(in the rows, 128 means zero)
The same turns and mirrors carry the whole set onto itself and the rows of a family onto each other. Which other rows belong to the same family as each row named below? List them in the order they appear above.
These 30 rows form 10 families of 3 rows each.
Z_409: [125 108 132 133 158 171 123 133 158 152 142 125 123 169 144 139 136 124
 103 128 131]
Z_753: [163  95 138  81 184 148 123 183 142 132 125 104 145 150 137 129 131 120
 107 136 133]
Z_804: [117 109 120 127 161 172 124 130 149 151 132 127 121 167 136 138 131 134
  99 130 127]
Z_442: [165  87 132  88 179 141 127 185 144 133 125 103 150 146 139 126 138 118
 107 136 143]
Z_841: [157  92 135  83 181 152 128 189 144 133 126 106 144 153 138 125 132 127
 102 129 141]
Z_19: [160  88 134  86 183 153 131 182 141 136 128 105 149 153 139 130 130 117
 108 137 140]
Z_313: [121 111 128 138 161 167 125 131 153 142 136 125 120 170 146 135 148 142
 102 130 132]
Z_830: [126 105 129 127 151 177 129 129 159 148 128 124 123 175 132 137 149 138
 103 133 124]
Z_48: [119 111 125 135 151 169 121 129 153 149 139 131 131 166 147 138 137 130
 101 130 126]
Z_431: [145  86 132  88 182 146 123 182 149 130 139 108 148 142 136 121 135 107
 108 128 141]
Z_902: [147 111 127 142 143 151  96 159 128 110  96 107 149 124 119 117 153 128
 115 129 126]
Z_742: [144 118 118 133 133 151  89 165 135 118 104 113 153 131 119 123 163 132
 109 131 117]
Z_786: [153  95 136  81 181 147 125 185 144 132 123 100 148 152 141 127 132 110
 107 132 135]
Z_880: [143 122 116 138 137 144 100 162 132 121 102 109 155 128 122 121 162 135
 111 136 114]
Z_130: [147 108 131 132 134 145  95 153 129 111 100 116 154 126 112 126 154 124
 110 131 120]
Z_864: [145 113 126 131 138 150  94 166 137 113  99 116 157 126 116 123 163 129
 108 136 123]
Z_95: [121 113 122 134 157 166 118 126 156 148 133 119 125 170 144 140 132 131
 101 135 131]
Z_695: [149 113 134 142 139 141 100 161 124 124  93 115 160 129 133 120 154 128
 108 135 123]
Z_202: [120 104 126 131 158 165 119 131 155 153 135 131 122 172 139 133 135 131
 101 137 121]
Z_288: [160  94 131  84 178 143 135 184 140 137 131 114 148 151 137 124 142 118
 112 136 146]
Z_32: [148 118 125 135 131 150  94 164 130 124 100 113 156 130 116 113 159 132
 103 131 122]
Z_448: [140 111 128 138 128 147  99 161 134 117  97 121 150 128 115 127 160 131
 107 132 121]
Z_211: [159  92 136  84 183 147 130 183 151 134 126 109 148 153 140 125 135 115
 109 134 143]
Z_93: [155  93 130  88 185 144 141 182 143 130 129 111 145 148 134 126 134 119
 114 124 137]
Z_132: [146 111 126 134 129 145  99 163 134 112 101 112 158 126 118 118 157 128
 107 133 121]
Z_943: [146 118 125 138 137 145  96 170 137 118 102 119 153 127 112 118 154 129
 117 133 117]
Z_68: [160  96 140  85 188 153 121 185 147 131 126 104 142 142 142 120 132 120
 111 132 133]
Z_94: [123 107 130 135 155 173 114 132 152 146 139 124 124 175 152 139 146 129
 101 128 130]
Z_308: [118 106 129 140 155 169 121 131 151 149 136 129 125 174 140 136 138 130
 100 133 128]
Z_106: [119 112 121 128 156 167 120 133 148 156 139 131 121 168 142 137 132 131
 102 136 131]

Which other rows belong to the same family as Z_864? Z_19, Z_48
Which other rows belong to the same family as Z_804? Z_880, Z_68
Which other rows belong to the same family as Z_753? Z_742, Z_106
Which other rows belong to the same family as Z_695? Z_830, Z_431
Which other rows belong to the same family as Z_313? Z_902, Z_93
Which other rows belong to the same family as Z_94? Z_130, Z_288

The same turns and mirrors carry the whole set onto itself and the rows of a family onto each other. Which other rows belong to the same family as each row named below? List them in the order they appear above.
These 18 rows form 6 families of 3 rows each.
Z_279: [159 115 120 126 113 126 130 141 133 133 138 158 124 115 131 129 116 148
 146 132]
Z_325: [121 131 139 117 130 112 141 124 136 102 120 104 114 125 126 124 131 105
 100 142]
Z_712: [130 132 117 142 122 160 104 127 108 133 135 123  98 141 138 101 133 119
 136 122]
Z_228: [130 145 146 120 121 127 138 136 150 101 129 100 113 122 118 114 136 119
  99 138]
Z_440: [128 132 128 142 125 139 102 133 138 142 144 121  83 144 127  95 137 127
 130 115]
Z_838: [132 130 159 114 133 123 137 122 145 112 115 111 120 135 107 127 138 105
 113 146]
Z_242: [119 122 124 150 131 147 105 123 121 144 137 116  95 149 129 109 143 122
 126 118]
Z_41: [117 126 126 144 131 144 113 138 120 145 139 118  92 153 129 101 145 116
 128 119]
Z_220: [154 125 123 121 103 122 128 132 136 133 128 151 133 111 142 139 121 139
 146 136]
Z_932: [152 128 131 109 113 117 132 143 127 133 124 156 137 130 127 132 110 131
 145 135]
Z_516: [125 125 123 158 119 157 114 143 131 137 137 115  96 140 134  95 142 127
 135 132]
Z_670: [131 130 148 120 131 120 149 122 147  97 118 110 114 124 120 131 144 122
 107 144]
Z_958: [150 118 126 130 117 112 129 135 131 132 133 162 126 119 133 129 116 143
 153 129]
Z_333: [156 111 128 118 111 132 129 122 128 115 129 159 120 116 130 123 115 141
 155 134]
Z_738: [139 129 150 123 126 122 151 121 139  98 120 105 118 124 120 133 136 107
 109 142]
Z_422: [157 126 117 120 119 130 141 123 127 137 137 155 122 122 135 138 110 129
 150 143]
Z_766: [137 125 152 115 129 109 149 133 137 109 129  97 121 138 119 116 130 118
 105 140]
Z_168: [118 127 119 144 124 143 105 142 112 147 129 115  95 139 128 102 141 134
 133 122]

Which other rows belong to the same family as Z_440? Z_838, Z_333
Which other rows belong to the same family as Z_325? Z_220, Z_168
Which other rows belong to the same family as Z_422? Z_516, Z_766

The same turns and mirrors carry the whole set onto itself and the rows of a family onto each other. Which other rows belong to the same family as each row named below? List them in the order they appear above.
These 15 rows form 3 families of 5 rows each.
Z_913: [161 119 161 115 139 134  90 123 150 151 142 122 115 140 157 126 121]
Z_426: [114 100 147 137 139 131 149 124 132 140 119 110 106 133 134 108 114]
Z_878: [114 112 171 121 151 147 116 132 140 142 116 138 107 158 142 130 102]
Z_352: [120  99 138 122 150 134 146 107 126 138 113 130 127 129 133 119 114]
Z_337: [154 109 138 129 117 132  96 136 139 147 146 126  87 148 132 115 118]
Z_250: [138 141 140 147 128 105 125 125 146 158 150 127 108 136 149  96 129]
Z_369: [132  96 122 136 108 122 118 148 131 134 143 136 116 151 122 103 126]
Z_362: [128  98 135 127 124 117 126 145 135 131 138 137 162 145 141 107 132]
Z_915: [143 132 122 118 123 138 124 111 128 134 138 159 140 168 150 111 125]
Z_527: [139 140 150 126 133 134 112 128 141 140 147 146 145 186 145 115 111]
Z_962: [145 111 159 114 143 124 108 129 146 141 137 129 162 139 161 121 130]
Z_802: [135 145 162 145 136 114 113 137 153 155 154 126 125 167 144 106 114]
Z_665: [120 106 153 111 157 145 126 113 130 139 111 147 128 144 138 133 106]
Z_52: [110 109 168 136 139 138 131 138 141 143 121 116  93 151 140 115 106]
Z_681: [142 132 115 131 120 121 131 109 131 145 140 147 118 136 153  99 136]

Which other rows belong to the same family as Z_681? Z_250, Z_915, Z_527, Z_802
Which other rows belong to the same family as Z_426? Z_878, Z_352, Z_665, Z_52

The same turns and mirrors carry the whole set onto itself and the rows of a family onto each other. Which other rows belong to the same family as each row named below? List them in the order they appear above.
These 32 rows form 4 families of 8 rows each.
Z_784: [155 129 139 156 109 110 138 133 130 109  98 137  98 107 133]
Z_380: [137 101 110 145 115  89 130 140 153 112 119 139 112 121 144]
Z_988: [128 134 108 130 133 129 168 145 111 138 140 119 117 124 126]
Z_819: [120 134  99 145 120 121 136 143 164 117 130 121 130 135 130]
Z_400: [115 134  87 145 117 128 131 155 139 138 131 119 103 126 141]
Z_265: [122 141  98 143 105 118 124 148 131 140 119 107 100 123 135]
Z_997: [124 145  97 129 117 117 119 144 132 144 130 119 100 124 128]
Z_226: [110 126 107 146 117 131 145 131 157 112 132 131 136 138 142]
Z_835: [119 153  92 136 117 131 124 152 133 132 123 119 102 123 130]
Z_837: [126 138 141 144 130 137 160 150 105 110 119 141 112 100 150]
Z_485: [137 143 131 129 110 133 150 139 107 148 132 133  97 114 121]
Z_722: [150 136 142 151 123 107 138 139 133 103  94 146 111 105 141]
Z_603: [113 124 105 135 111 124 143 138 165 121 142 142 132 130 142]
Z_676: [117 122 145 135 123 107 128 134 144  89 128 149 107 112 140]
Z_278: [151 141 126 126 108 132 157 131 106 142 125 147 109 113 129]
Z_793: [160 127 141 144 123  99 137 138 128 109 103 147 106 106 131]
Z_384: [139 107 101 151 105  98 133 133 144 124 116 135 108 122 158]
Z_617: [113 132 119 128 130 125 161 140 117 127 133 110 127 129 118]
Z_241: [130 140 152 144 130 128 148 143 104 103 124 142 102 110 144]
Z_464: [123 129 143 145 124 139 161 145 101  99 128 141 116 118 145]
Z_39: [115 132 101 144 111 133 135 142 167 111 129 137 130 123 141]
Z_589: [150 138 123 140  93 134 151 140 106 143 123 135 101 115 132]
Z_537: [117 143 115 130 134 127 162 151 130 129 132 114 122 117 111]
Z_555: [132 114 139 137 108 106 128 128 146  97 134 157 118 126 148]
Z_489: [152 151 127 139 108 138 151 145 110 144 122 145 111 113 135]
Z_217: [151 131 152 155 111 118 148 141 131 112 105 153 110 106 140]
Z_666: [129 126 140 138 130 131 169 148 105 110 132 149 111 105 145]
Z_682: [122 132 107 121 130 123 163 137 126 138 135 116 121 115 114]
Z_718: [120 113 142 135 117 112 132 121 137  86 131 145 114 126 134]
Z_375: [139 115  96 151 118 104 124 146 147 117 120 146 110 122 162]
Z_78: [125 111 142 125 112 102 128 131 135  94 132 152 112 110 139]
Z_184: [135 106  95 135 112  94 129 141 142 117 124 144 117 123 156]

Which other rows belong to the same family as Z_485? Z_380, Z_988, Z_819, Z_400, Z_241, Z_555, Z_217
Which other rows belong to the same family as Z_722? Z_835, Z_837, Z_278, Z_39, Z_682, Z_78, Z_184
Which other rows belong to the same family as Z_793? Z_997, Z_603, Z_676, Z_537, Z_489, Z_666, Z_375

The same turns and mirrors carry the whole set onto itself and the rows of a family onto each other. Which other rows belong to the same family as each row named below? List them in the order they appear above.
These 32 rows form 4 families of 8 rows each.
Z_34: [134 120 149 107 161 136 122 126]
Z_76: [132 124 147 105 149 139 116 118]
Z_749: [132 154 119 149 141 118 126 154]
Z_911: [119 142 144  99 156 148 120 130]
Z_977: [130 152 123 159 145 117 116 136]
Z_285: [117 158 124 156 145 117 117 134]
Z_348: [129 153 125 157 152 115 109 144]
Z_687: [135 154 120 157 152 126 123 142]
Z_263: [115 130 150  98 153 129 125 132]
Z_728: [114 157 124 149 162 109 121 140]
Z_822: [118 162 120 155 152 127 124 138]
Z_395: [121 130 148  97 142 132 118 126]
Z_557: [123 134 138  97 154 139 118 118]
Z_101: [115 163 121 147 143 119 126 149]
Z_650: [123 133 137  92 147 134 119 125]
Z_244: [133 128 137  99 152 139 118 120]
Z_776: [120 131 149 102 149 139 116 117]
Z_807: [118 157 124 151 138 111 118 143]
Z_350: [125 138 143  93 148 141 121 141]
Z_197: [132 128 137  94 146 134 119 128]
Z_545: [133 124 147 100 142 133 118 127]
Z_67: [118 158 127 151 147 111 111 149]
Z_785: [120 158 127 155 153 116 109 142]
Z_561: [128 153 126 153 147 111 111 151]
Z_869: [132 122 148  99 152 127 124 137]
Z_246: [133 135 143 105 160 151 118 127]
Z_881: [134 148 121 149 157 106 122 148]
Z_216: [130 152 123 153 138 112 118 145]
Z_282: [128 151 122 155 165 112 120 138]
Z_417: [119 155 123 144 153 103 123 151]
Z_505: [118 128 151 106 163 137 122 121]
Z_604: [139 131 141  99 152 145 120 139]

Which other rows belong to the same family as Z_557? Z_348, Z_650, Z_244, Z_197, Z_67, Z_785, Z_561
Which other rows belong to the same family as Z_263? Z_34, Z_749, Z_687, Z_822, Z_101, Z_869, Z_505
Which other rows belong to the same family as Z_881? Z_911, Z_728, Z_350, Z_246, Z_282, Z_417, Z_604
Which other rows belong to the same family as Z_807? Z_76, Z_977, Z_285, Z_395, Z_776, Z_545, Z_216

The same turns and mirrors carry the whole set onto itself and the rows of a family onto each other. Which other rows belong to the same family as each row named below? List them in the order they appear above.
These 16 rows form 4 families of 4 rows each.
Z_447: [128 126 155 150 132 114 126 147 117 117 142 136 151 108 113 125 151 138
 129 129 132 150 130 117 106 118 106]
Z_800: [125 121 151 153 118 115 124 125 108 117 135 127 123 100 121 101 144 146
 115 138 117 136 117 128 110 112 104]
Z_158: [130 128 142 134 128 128 124 104 131 123 124 122 102 124 134  96 100 135
 134 143  94 130 123 145 140 121 124]
Z_624: [143 138 145 151 150 132 121 129 141 113 131 155 141 143 129 127 140 126
 143 143 151 153 139 137 109 146 135]
Z_780: [123 138 140 139 124 117 151 127 131 137 130 131 123 144 136 131 123 121
 127 145 129 117 118 123  94 165 100]
Z_490: [119 127 139 123 127 122 112 154 121 121 135 126 150 115 118 146 161 142
 127 121 132 133 120 121 120  99 126]
Z_643: [133 141 136 118 148 130 128 142 147 125 130 137 149 136 116 143 116 124
 150 122 125 148 148 127 146 127 137]
Z_688: [138 128 155 149 148 121 137 119 137 123 132 138 129 124 119 107 102 123
 146 134 111 156 151 129 132 140 115]
Z_606: [118 135 120 129 111 120 150 110 117 137 119 122 110 133 134 126 124 125
 105 136 131 103 122 130 117 156 113]
Z_768: [130 109 129 128 131 140 100  98 121 123 113 127  96 132 142 120 140 133
 121 132 126 119 127 148 133 115 153]
Z_374: [139 124 139 161 134 131 126  95 120 114 120 144 108 124 131  96 129 131
 118 145 138 141 139 145 120 142 131]
Z_892: [133 122 135 119 146 141  96 132 143 124 122 136 128 151 139 152 150 129
 145 131 138 132 126 140 121 118 155]
Z_399: [126 141 123 103 129 137 114 127 143 125 121 121 122 136 131 131 116 137
 139 129 108 122 119 144 156 109 145]
Z_544: [120 118 143 122 136 120 137 137 132 147 128 123 126 150 136 161 133 112
 137 127 126 115 130 113  99 151 113]
Z_731: [118 123 134 126 112 124 109 132 110 120 130 117 123 106 127 122 152 151
 112 130 117 120 107 132 124  93 122]
Z_689: [113 116 123 111 122 125 137 121 119 146 117 116 112 138 132 155 133 117
 115 117 129 102 132 118 121 142 125]

Which other rows belong to the same family as Z_374? Z_624, Z_768, Z_892
Which other rows belong to the same family as Z_606? Z_780, Z_544, Z_689
Which other rows belong to the same family as Z_490? Z_447, Z_800, Z_731

